Here are some numbered points:
[9 -6 0 -5 11 -2 -5 13 43 -3 26 21 14 -19 11 -46 -26 8 36 9 0 -27 -12 -18 -5 10 12 -3 1 38 16 36] 0
[0 -22 -6 14 -7 -2 -12 3 24 -5 27 16 -1 -7 4 -29 -24 2 16 5 17 -1 -8 -17 3 16 3 -18 3 13 10 8] 1
[-40 -17 -18 -13 33 20 -27 -32 -25 33 -56 -29 21 4 33 57 23 -15 -8 -23 -23 -3 26 52 -3 -20 24 20 9 -23 9 -19] 2
[-42 -31 -23 -11 64 54 -29 -63 -18 23 -76 -36 44 -11 89 81 41 -18 30 -5 -23 -20 -2 89 15 -37 -10 71 1 -31 -48 -9] 3
[18 27 3 0 0 -15 11 30 22 -9 31 22 -2 -10 -12 -32 -20 5 11 22 -2 -25 -2 3 27 1 -23 13 -5 30 12 27] 4
[70 21 20 -23 -18 6 69 1 -24 2 -17 12 -25 43 -53 2 -1 -27 -31 18 2 17 15 -79 -81 16 -26 -38 -1 -12 -9 -34] 5
[-19 -71 -5 1 17 45 -21 -48 -71 6 -42 -35 17 10 31 76 33 -29 9 -59 13 69 11 -6 -87 2 52 -25 6 -54 -59 -39] 6
[19 28 -2 -10 2 -14 17 9 30 22 -11 7 -3 2 -16 -18 -15 -2 -15 24 -19 -40 5 4 16 -3 -26 15 -1 14 38 10] 7
[20 31 -1 -19 19 -1 20 17 28 27 -21 2 15 -7 -5 -10 -17 -7 -4 10 -24 -44 12 7 2 -2 -15 41 1 23 34 18] 8
[-32 -5 -21 -15 35 31 -26 -48 5 12 -37 -14 22 -10 60 35 28 2 20 21 -35 -32 8 70 40 -34 -26 53 -6 -12 -16 -1] 9
[11 -3 -5 -4 6 -4 -7 11 56 -6 32 28 -1 -12 21 -53 -14 17 34 41 -17 -37 -20 5 27 5 -23 2 -3 32 19 30] 10
[-23 -2 -15 17 -2 -22 -32 18 39 28 2 -5 11 -35 5 -23 -24 19 -2 -12 -8 -35 -11 50 57 -7 14 34 2 16 35 37] 11
[-35 -9 -13 -12 23 21 -18 -32 -31 19 -48 -28 15 7 28 56 27 -12 -10 -19 -20 4 18 45 1 -21 12 25 2 -26 -8 -16] 12
[-6 39 18 9 -32 -30 14 42 -15 -45 45 3 -27 12 -42 -16 10 20 -21 -8 24 29 -4 -18 36 1 -1 -18 -3 10 -1 -6] 13
[1 29 -8 -14 13 -18 -1 -6 44 -1 8 24 4 -5 16 -37 -9 14 18 60 -25 -57 -3 14 40 -6 -27 25 -5 42 27 23] 14
[7 -3 -7 -9 17 10 -10 -18 35 12 -2 13 11 -12 26 -22 -8 1 24 32 -20 -36 -6 8 3 0 -15 9 -1 15 16 17] 15
New points follow, each followed by the numbers of its three nearest points above by angle, nearest first.
[-23 -117 7 56 -29 11 -54 -2 -49 -30 38 -25 4 -42 19 7 1 4 38 -83 74 105 -36 -37 -74 35 84 -82 7 -42 -81 -12] 6 1 13
[-26 -6 -4 9 -4 -29 -21 8 0 40 -26 -9 -13 10 -29 9 -13 -17 -45 -21 -6 -7 32 5 1 7 43 -42 20 -12 76 -21] 2 11 7
[-19 73 23 12 -40 -86 1 100 26 -53 93 36 -49 14 -75 -82 -27 38 -35 2 31 4 0 -41 72 27 28 -52 10 54 86 21] 13 4 1
[32 -9 -6 -5 8 11 7 -21 36 32 -18 7 11 -15 12 -16 -19 -8 12 27 -20 -40 -6 0 -12 2 -29 12 -3 5 10 14] 15 8 7
[-16 60 22 6 -42 -36 24 49 -45 -53 37 -9 -40 31 -65 9 29 16 -50 -20 25 47 8 -12 47 -7 -1 -19 -3 -4 -6 -27] 13 5 4
[30 6 6 4 2 0 -1 1 83 -12 44 41 10 -35 21 -75 -25 25 48 72 -8 -47 -36 -2 44 4 -40 22 -5 47 6 47] 10 14 4
[-3 51 5 -2 -16 -12 26 31 -16 -46 26 2 -13 6 -23 -2 15 12 -12 -2 17 20 -4 5 41 -5 -12 32 -5 13 -29 6] 13 4 14
[-41 -66 -2 23 -7 19 -28 -20 -90 -1 -33 -55 5 3 -1 88 28 -20 -21 -95 33 95 10 12 -49 -5 71 -26 11 -67 -58 -45] 6 12 2
[-29 -70 7 16 -17 2 -26 -22 -93 -3 -21 -24 -23 45 -21 61 27 -29 -35 -71 42 101 23 -54 -98 23 86 -110 22 -66 -20 -71] 6 5 12
[-4 7 -11 10 -5 -21 -11 15 29 40 -16 -9 5 -20 -12 -12 -23 7 -19 -10 -13 -35 -1 38 38 -7 3 30 1 6 38 23] 11 7 8
[72 18 19 -6 -36 -4 85 -5 -53 44 -56 -21 -40 69 -79 48 10 -40 -74 -3 7 20 28 -55 -69 -4 -44 -33 -10 -44 -3 -56] 5 6 13
[97 -11 4 0 -21 5 60 -16 29 64 -44 -2 -1 -5 -43 -7 -40 -30 -29 17 -12 -36 -3 -42 -58 11 -56 1 -7 -16 2 -2] 5 7 8
[10 -2 -6 -6 13 7 -8 -10 37 7 7 17 10 -16 24 -29 -12 5 27 29 -14 -34 -8 1 3 3 -14 6 -1 20 15 21] 15 10 14
[23 17 8 -9 -27 -27 41 11 -27 40 -46 -13 -33 54 -77 25 -8 -34 -85 -9 -14 1 33 -42 -39 13 -1 -46 5 -29 51 -50] 5 7 13
[-2 27 13 47 -55 -72 9 107 7 4 35 -32 -1 -47 -92 -22 -56 14 -53 -89 41 21 -9 8 59 15 49 19 11 14 45 40] 13 11 4
[0 5 7 76 -95 -68 0 32 -1 -13 46 -31 -45 -32 -77 -9 -14 31 -59 -28 47 28 -38 39 127 -21 -43 -6 -16 -43 -35 -3] 13 11 4
[-40 -41 9 26 -17 -17 -38 17 -49 -32 33 -13 -15 8 -11 9 4 2 -2 -58 44 75 1 -30 -31 22 79 -71 17 -18 -7 -18] 6 13 1
[43 20 9 -17 -32 -24 66 10 -43 59 -74 -20 -37 73 -100 42 -9 -52 -109 -14 -22 2 44 -60 -73 17 -8 -51 3 -41 56 -69] 5 7 6
[98 44 5 -9 -26 -20 61 2 92 40 10 44 -16 -8 -32 -80 -48 2 2 90 -28 -97 -16 -37 18 7 -108 8 -12 32 44 30] 7 4 14
[-18 38 21 10 -35 -36 15 57 -32 -47 45 4 -34 18 -59 -12 7 14 -32 -25 35 42 3 -25 28 9 29 -31 3 7 2 -9] 13 5 4
[27 6 9 -25 12 27 40 -16 -40 5 -35 -7 1 24 -18 33 21 -21 -8 -3 -8 17 18 -33 -65 4 -7 5 -1 -17 -17 -36] 5 6 12
[7 4 16 20 -26 -47 -20 51 51 -57 105 52 -24 -10 -8 -101 -38 35 27 30 37 1 -32 -65 14 38 16 -74 6 44 27 40] 1 0 10
[-27 -62 -11 19 7 26 -12 4 -70 13 -48 -68 40 -18 3 77 0 -18 -3 -111 24 75 7 18 -62 -8 70 19 12 -44 -68 -8] 6 12 2
